In the rows, zero is written as 128.
One turn moves each row of this set onto another row. After a few examples, where does it send each row asked below?
sifel: [120 128 169 120 150 139 132 153 142 163 123 146 122 150 130  93 119  97
 121 155]
nefem: [138 114 165 107 135 144 121 140 170 140 113 122 133 179 145  92 109 104
 142 142]
Peki: [145 146 145 117  99 153  99 100 127 153 117  94 166 136 144 122 121  97
 134 130]
Riten: [131 125 120 137 145 104 125 160  92 131 121 114 148 130  78 123 148 136
 155 127]
poga: [148 110 127 142 135  94 147 148 110 120 117 123 147 119  91 129 154 137
 156 136]
kan: [127 121 125 128 135 103 122 152  83 128 114 121 149 137  85 123 152 142
 161 128]
der: [135 144 124 108  93 143  90  96 126 137 130  95 160 130 142 123 121 113
 136 140]
Zun: [130 109 123 138 140 104 140 149  87 137 104 110 159 146  82 127 142 122
 155 123]
kebe: [153 116 129 125 137 154 137 102 114 170 113 119 132 153 166 103 117 145
 154 120]
vari: [149 156 127 115 131 153 112 101 129 158 131  94 131 106 139 127 122 108
 127 156]
Ger: [154 154 146 124 122 159 114 104 129 166 120  94 148 124 142 126 123  94
 129 140]
Pup: [142 104 128 140 118  92 144 146 110 114 112 123 162 134  95 128 152 133
 158 125]
Tipa: [131 113 130  99 155 140 122 138 174 127 131 116 109 152 136  98 104 117
 132 168]
Lifan: [ 90 109 139 106 107 121 105 143 146 124 135 136 156 166 126  93 103 104
 121 144]
dud: [148 133 134 132 125 148 105 118 124 155 132 123 141 151 164  95 121 155
 161 104]
Lazo: [139 134 108 140 125 141  96 126 139 140 155 106 150 139 152  98 104 151
 149 102]
Vit: [136 148 116 104 115 143  95  98 125 139 137  95 137 111 139 125 122 120
 128 158]
sufo: [142 106 123 136 124  90 142 143 109 113 117 123 153 126  95 130 154 141
 157 134]
Peget: [109 121 140 102 155 132 130 140 135 146 132 141 108 136 127  99 117 113
 117 179]
morok: [ 90 106 120  94 126 120 115 133 140 122 140 136 129 147 126  98 107 116
 116 172]
lag: [142 115 152 107 158 148 132 140 172 142 115 119 115 164 139  96 107 105
 135 159]
Dos: [125 111 149  98 119 135 102 138 172 118 124 123 140 179 143  90 107 116
 145 143]
tisim: [109 120 170 122 121 134 116 154 148 147 126 142 152 170 130  91 111  94
 123 134]
ziz: [151 112 135 147 136  98 153 152 112 127 114 121 150 125  92 129 153 128
 154 127]
kop: [136 117  85 139 140 139 120 112 139 145 149  93 143 132 146 106  94 138
 137 122]
Galav: [120 113 128  93 132 131 103 135 175 110 135 118 125 160 139  93 105 123
 137 159]
Nuri: [132 118 120 144 150 105 136 157  94 139 114 107 154 134  76 125 141 123
 150 124]
salo: [149 106 137 149 125  95 149 149 111 123 110 121 163 133  94 128 154 126
 156 121]
bon: [144 105  99 131 149 147 144  96 124 163 121 100 132 142 154 109  99 133
 140 131]
tovo: [127 111 128 126 134 103 132 145  81 134 103 118 157 147  84 125 150 133
 160 127]

Nuri turns into kan
kebe turns into kop
Now find these:
Peget turns into Lifan
Pup turns into ziz
Tipa turns into Dos
Vit turns into Peki

One turn moves each row of this set onto another row. After a few examples, where does it send each row asked below?
Kuvak: [133 130  70 145 109 131 113 140 107 137 111 105 146 150 128 103 142 130
 126 127 129 156 154 102 129 126 100 101 108 156 117 127 123  89 138]
fumu: [ 99 130  94 135 123 144 128 159 122 145 104 129 139 148 116 108 164 158
 139 141 152 160 134 127 124 130 124 118 146 111  87 125 108  99 154]
gepa: [121 108 125 136 189 131 150 136 131 140 136 145 153 165 106 150 136 112
 116 150 115 107 138 149 116 160 130 115 121 129 123 115 143  98 121]
rop: [133 162 154  97 114 152 129 109 126 120 142 121 124 134 119  99 119 111
 139 141 101 130 126 122 134 139 130 142 131 103 133 113 171 143  99]
diba: [161 110 125 138 123 150 125 144 136 132 110 122 138 134 147 144 154  80
 107 114 184 145 124 120 147 103 137 144 100 118  98 132 112 126 119]
rike: [125 122 151  97 151 136 110 152 131 123 138 134 157 133 103 157  98 139
 125 135 117 107 120 125 138 130 116  74 113 120 136 115 114 148 133]
lum: [156 103 166  99 131 136 139 132 117 129 139 140 125 129 138 129 137 108
 145 137 155 138 133 116 167 121 135 134 130 115 157 115 138 152 102]
nuval: [140 125 104 145 120 117 120 101  94 118 117 120 123 145 135 114 135 154
 124 140 128 143 150 115 123 150 102 102 112 151 167 123 154 105 148]
bame: [126 141 141  84 103 115 133  94 112  93 120 132 115 133 151 109 136 125
 134 141 102 113 117 114 136 136 128 143 126 113 128 100 154 146 111]
tez: [150 166 111 162 104 137 111 123 142 117 126 128 161 112 128 144 113 124
 113 107 130 109 125 163 142 151 118 140 130 122 110 160  92  98 133]
pev: [147 139 149 144 116 128 111 130 131  88 128 137 154 101 112 142 113 140
 134 100 122 113 136 177 144 127 106 116 148 119 140 129 110 111 118]
guz: [128 122  98 103  90 120 117 127 123 113 110 110 143 138 161 116 144 107
 122 137 134 116 127 104 168 112 129 174 105 149  96 123 114 136 107]
zave: [144 106 133  88 107 104 143 129 101  95 127 139 127 126 161 124 142 113
 144 135 141 124 131 102 158 122 121 138 126 124 138  99 123 150 105]
ses: [129 134 125 151 145 136 132 136 132 135 132 147 137 190 109 115 123 112
 104 115 106 114 132 148  95 175 121 123 141 128  88 160 137 110 124]
Tafo: [130 150 111 117 142 146 111 146 142 153 134 123 167 142 118 156 100 122
 104 141 125 108 107 112 135 154 129  98  92 123 106 146  94 137 145]
Pimem: [125 136 159 148 140 141  91 145 139 103 123 121 175 114 124 162 135 124
 123 113 124 115 123 159 120 141 119 100 119  98 114 112 106 104 144]
fodom: [159 140 162 122 133 160 137 113 127 115 117 141 130 122 129 121 153  79
 117 108 133 149 101 127 108 124 133 116 118  87 133  96 149 131 130]
gel: [127 119 135 160 153 124 122 118 130 107 141 147 141 169 104 118 122 101
 120 117 128 115 138 149  79 150 128 121 160 129 150 132 123 103 110]
bimat: [118 116 118 161 179 123 125 136 142 130 121 127 144 164 118 143 133  98
 113 101 143 116 138 151 103 132 143 118 141 140 118 135 115  76 114]
demem: [115 157 108 108 105 139 121 113 135 115  96 117 135 135 159 111 160 102
 110 118 120 124  94 114 123 125 141 152 111 112  73 111 123 119 137]
novod: [122 133 104 143 131 140 119  96 122 149  83 128 134 152 128 121 167 151
 115 125 120 153 118 129 129 140 125 110 116 140 130 126 139  87 170]
vav: [132 138 151 107 127 152 119 125 144 165 120 125 146 149 136 137 156  78
 135 153 122 143 113 109 149 141 146 131 111  85  95 118 131 117 117]
Batu: [158 137 125 126 110 152 136 130 120  86 130 116 116 115 130 108 116 111
 111 100 161 133 136 134 135 104 123 155 121 140 136 125 151 152 100]
Riru: [121  92 119 143 184 126 133 145 129 130 148 131 150 148 114 129 130 113
 126 131 145 103 149 157 120 125 127 126 133 159 152 121 122 101 109]
Zan: [133 109 124 134 151 137 142 145 122 133 158 156 143 171 101 104 121 125
 117 146 105  98 141 153 114 167 105 135 133 150 124 146 141 134 117]
Mufas: [133 121 100 113 108 127 131 146 121 116 103 121 150 128 169 126 167  86
 119 112 156 132 110 105 146 112 135 149 107 121  81 111  92 123 129]
mes: [109 126 129 133 135 133 138 121 112 127 111 144 114 142 125 120 160 182
 137 155 151 147 129 141 120 154 127 118 146 105 134 121 140 115 160]
Rato: [132 140 146  95 121 124 148 114 111  95 113 145 122 122 161 116 161 105
 128 116 123 130  97 113 113 132 134 120 132  84 115  88 133 131 130]
mafip: [135 135 119 112 105 143 119 142 137 138 135 101 131 141 137 124 117 112
 128 147 149 128 149 114 174 118 136 171 112 137 100 146 138 138  86]
Gites: [152 170 127 127 116 136 116 106 136 138 149 148 136 114 121 126 103 126
 125 131  97 102 107 149 126 156 107 102 127 108 128 151 109 111 138]
Nofub: [151 150 102 113 119 130 131 131 131 138 144 140 144 126 109 139  75 142
 117 129 122 105 121 130 160 142 114 116 123 147 131 164 100 140 123]
Kilur: [124 106 109 137 175 140 142 163 133 158 138 135 147 169 116 128 126 122
 111 128 120 104 142 154 135 149 120 134 113 161  91 149 133 107 120]
bola: [137 171 109 132 108 166 115 124 145 121 112 101 138 136 128 117 136  83
  99 118 129 136 116 125 118 122 136 152 102 109  73 127 146 117 116]
loso: [137 122 104 109  93 120 138 128 115  75 114 127 120 115 148 107 137 121
 119 122 157 119 121 123 140 101 124 167 125 136 116 110 120 153 108]
Sodiz: [117 152 105 130 131 129 137 144  92 134 121 115 146 152 128 110 142 142
 141 129 119 164 148  96 112 164 118  88 134 113 125 115 138  95 144]
zolak: [126 118 135 134 142 136 106 169 134 101 115 115 182 127 113 175 112 141
 114 113 147 118 137 137 151 123 126 113 114 133 120 125 101 135 128]
Fibi: [123 101  95 147 113 133 111 118 126 127 101 135 116 140 122 118 159 171
 122 153 161 138 137 147 135 115 108 133 121 151 126 134 125 110 153]
Rozop: [116 120  95 134 117 123 128 166  95 114 139 124 128 142 120 103 135 163
 149 159 159 147 168 116 120 137 104 113 139 120 122 118 122 119 128]
kitel: [124 141 138  89 118 122 127 114 120 135 107 124 143 144 171 127 165  91
 134 131 102 127 104  94 143 145 140 125 110  97  94 101 126 117 130]
ped: [129 118 118 157 139 134 114 145 133 122 145 135 135 172 115  95 116 113
 112  99 132 108 143 155  99 138 117 136 153 161 119 165 115 112 112]

novod turns into fumu
diba turns into mafip
Now find these:
Kilur turns into ped
zolak turns into Nofub
guz turns into loso

One turn moves each row of this set onto another row. After a few examples, where does it send each row asked below?
rumu: [ 94  96 129 130 159 124 189  97 127 116 172 155  92]
Kez: [130 102 125 138 167 149 163  97 121 137 173 126 114]
dapub: [137  96 129 118 162 150 161 100  99 126 170 130  96]
pafum: [ 96 102 127 131 159 113 190  93 122 117 159 179  91]
befiz: [ 90 111 135 168 118  78 158  85  91  99 142 162 101]
Lefa: [120  89 129 177 131  95 138  88  91 139 136 148 131]
Nifi: [110 120 112 161 131 154 181  75 104  73 157 176  87]
zatop: [ 88  93 134 131 160 123 197  98 115 114 161 161 100]
dute: [138 101 104 129 161 139 158  99 110 151 175 142 105]
pozum: [148 102  90 169 119 154 144  71  72 110 144 151  89]
zanez: [114  97 112 139 168 155 162  86 118 151 163 137  96]
kunek: [102 118 102 161 147 160 179  78  98  71 161 157  89]
mizek: [139 118 109 162 119 144 133  73  74  77 150 140  89]
nako: [143 126  92 180 130 143 155  65  67 102 163 133 103]
Gul: [130  87 106 124 164 149 157 101 117 141 159 150 114]
ruv: [131  85  98 129 174 137 168  86 108 127 170 139  77]
fipa: [109 128  90 159 126 148 174  71  96  74 161 163  86]
gareg: [122  88 143 162 129  95 131  91  82 124 123 143 108]
Donob: [ 95 125 129 175 126  86 164  84  99  92 148 176 112]
dobu: [128  92 137 174 131  99 126 103  89 126 146 137 122]
Gop: [106 109 141 159 131  95 124  91  89 140 134 143 117]
tek: [ 89 135 124 167 127  88 155  85  81  91 144 166 109]
zefid: [102 126  96 157 134 154 185  76  92  73 159 165 100]
dat: [124 119  85 172 130 157 131  72  79  99 136 149  96]
matub: [116 108 141 165 139  77 143  83  93 134 164 133 113]
bevot: [ 94  90 120 175 128  80 140  87  79 131 155 161 109]
vedu: [103  75 120 125 159 148 159 106 112 124 176 155  92]
piv: [123  88 122 161 147  78 138  97  74 125 136 141 106]
Vig: [ 87  96 139 132 161 113 191  91 108 127 159 162  87]
mugo: [ 87 117 127 165 123  85 168  84  81  96 140 170 113]
lanil: [141 124  72 164 134 145 148  65  75 108 146 150  97]
maso: [143 117  95 164 115 162 145  68  77 109 144 156 111]
Rugim: [115 125  98 169 112 159 145  71  77  93 175 156 102]

dapub turns into nako
maso turns into Lefa
zatop turns into zefid
Now find these:
Nifi turns into Donob
dobu turns into dute
vedu turns into Rugim
Vig turns into kunek
ruv turns into mizek
Gop turns into zanez
Kez turns into lanil
fipa turns into befiz

One turn moves each row of this set onto another row. After a few examples, where does it send each row asked below?
noso: [136 105  85 114 130 128 116 136 145 160 116  92 149 136 116 119 140 147
 153 158 185 168 164 116 120 124 146 141 127 153 117]
tal: [ 98 114 106 145 105 122 145 119 158 187 128 106 127 129 114 105 123 132
 117 157 181 152 163 145 156 174 119 142 122 116 126]
tidum: [163 123  94 127 117  92 156 135 160 151  97 112 110 105 142 111 141 136
 118 166 148 113 138 126 148 139 133 115 122 150 101]
rup: [119 109 122  92 110 154 129 115  80 149 128 127  95 135 106  86 128 122
 102  98 117 125 162  92 159  97 139 144 104 127 148]
Banet: [116 119 121  90 121 165 128  93  88 138 123 147  96 142 105  82 125 146
 100 123 140 126 145 112 156  85 126 130 102 118 149]
pib: [132  88  88 124 138 128 124 139 138 170 117  85 133 136 127 120 150 145
 157 149 173 176 162 120 121 133 143 144 121 157 117]
zazur: [134 116 109 155 133 124 161 124 151 155 120  99 114 120 144 129 128 171
 127 157 126 147 128 109 166 134 135 126 170 130 112]
Leg: [109 104 106 149 109 119 150 126 161 183 138 104 107 124 115 108 131 133
 113 153 181 153 147 156 155 177 128 125 115 124 124]
vuzi: [113 123 121  83 110 161 120 111  94 139 137 124  92 137 108  78 128 117
  99  97 124 127 149  92 160 109 140 123 103 124 142]
did: [151 120  84 127 116  90 148 130 162 139  86 108 104 109 149 115 148 130
 124 164 143 112 134 126 142 137 130 125 123 142 116]
Duv: [156 118  80 125 109  88 155 137 160 146  99 109 107 101 148 109 143 131
 118 156 157 115 130 138 128 136 139 129 113 143 119]
fisiz: [113 117 122  90 124 166 122  84  93 138 126 137  96 145  95  87 124 144
 101 123 133 118 151 112 159  89 129 134 109 126 151]
tudar: [103 119 122  73 108 162 134 106  89 141 108 139  95 143 107  88 130 147
  96 123 131 126 147 108 147 100 130 129 107 126 168]
repi: [106  97 100 148 112 128 158 116 152 192 121  94 121 137 124 109 123 122
 118 150 173 150 160 147 154 180 117 135 125 133 130]
Buvuf: [136 114 114 154 127 127 164 135 144 163 135 100 113 114 135 131 130 179
 120 149 139 155 126 116 156 140 144 123 173 134 115]
betiv: [131  96  90 121 145 135 135 142 144 176 115  83 130 129 123 116 143 145
 148 152 175 171 160 135 113 134 146 126 117 164 110]
dilid: [147  95  81 126 139 138 123 125 139 159 116  87 139 140 122 122 140 135
 151 151 184 164 158 124 121 136 140 128 128 166 112]
Papo: [110 123 122  92 119 165 125  85  86 140 137 137  98 136 107  89 121 148
  96 117 136 120 152 112 155  88 125 132 106 121 148]
bur: [143  89  87 121 130 122 131 144 141 167 122  87 135 133 120 127 142 154
 146 152 176 172 153 125 116 122 156 139 125 163 124]
Migi: [104 114 111 146 115 120 147 118 144 190 135 106 108 131 110 114 133 123
 122 149 188 159 161 154 154 177 127 128 115 127 128]
Mava: [110 120 122  86 105 162 120 119  92 142 130 129  94 143 110  80 124 116
  95 104 131 136 139  92 157  98 146 120  98 124 145]
meva: [157 137  84 129 117  89 156 126 154 143  97 116 104 101 149 118 134 123
 124 157 150 112 128 130 140 129 135 127 115 140 118]
lino: [102 123 117  71 105 158 128  99  87 138 118 130  97 137 111  96 128 144
  97 119 129 116 155 107 141 101 129 130 105 134 167]
mumi: [100 103 107 146 116 119 139 120 158 186 132  98 111 138 123  99 140 124
 123 150 181 154 155 148 155 178 123 129 118 128 117]
bana: [119 108 119  95 106 155 126 115  77 147 131 125  95 129 101 101 124 125
 100 103 118 131 167  96 157  92 138 137 101 126 151]
rar: [134 125  97 145 133 138 158 134 144 159 121  96 125 120 151 130 121 162
 127 145 125 149 124 107 154 153 135 119 173 142 113]
Sapil: [133 102  88 115 136 125 133 132 134 170 123  84 137 143 122 122 138 138
 153 148 184 178 158 125 116 123 154 141 116 161 128]
fos: [142 117 114 141 128 122 174 137 153 168 119  97 121 117 147 124 122 172
 121 158 126 149 132 107 161 138 138 121 161 143 108]
nilim: [109 123 117  84 102 156 119 106  94 138 139 120  95 139 109  86 122 116
  89 102 125 129 150  99 158 101 143 117  98 124 144]
Kope: [ 98 125 126  78  99 154 135 100  90 144 114 131  91 144 102  95 125 146
  88 121 128 122 150 114 153 101 133 130 107 126 164]
pepot: [118 114 127  92 100 150 125 117  76 146 123 131  88 126  98  95 129 124
  98 104 134 126 163 101 154  95 136 138  91 125 145]
fozis: [102 118 118  73 115 165 130  95  98 139 112 130  97 141 102  90 124 141
 101 120 122 119 154 110 146 103 128 133 103 130 167]
zotad: [104 124 126  83 103 161 127 112  92 142 139 116  95 143 111  84 118 128
  93 100 132 141 143  93 156  96 147 125 102 125 144]
Pof: [104 100 112 149 123 123 154 124 151 197 125  95 111 135 116 101 138 132
 118 155 180 151 162 159 147 166 131 125 122 140 112]
givo: [125 129 105 152 129 130 159 138 143 154 118  95 122 114 136 129 127 165
 124 143 128 155 136 106 153 136 144 122 183 121 114]
verab: [160 117  79 142 115  92 149 126 146 154  94 115 113 115 150 112 138 120
 118 157 151 101 138 134 145 139 130 134 131 148 108]
tak: [119 125 117  85 121 162 124  94  87 132 127 136  96 136 103  92 118 149
 102 118 134 128 145 112 151  80 131 132  97 122 143]
mil: [134 130 116 149 126 120 167 128 138 161 124 102 113 120 140 138 126 167
 122 151 130 147 124 104 162 132 147 123 176 138 121]
zofo: [116 107 125  98 104 159 129 125  79 153 121 136  90 133 102  90 127 121
 100 105 126 131 156  95 160  95 138 138  97 121 149]
temet: [149 128  77 138 112  87 148 133 155 142  89 110 112 104 140 105 141 116
 116 154 153 111 142 133 135 126 139 132 128 127 110]

verab turns into dilid
meva turns into Sapil
Leg turns into Duv
Now find these:
Mava turns into tudar
vuzi turns into fozis
Kope turns into pepot
Pof turns into tidum
givo turns into tal
lino turns into bana
zazur turns into mumi

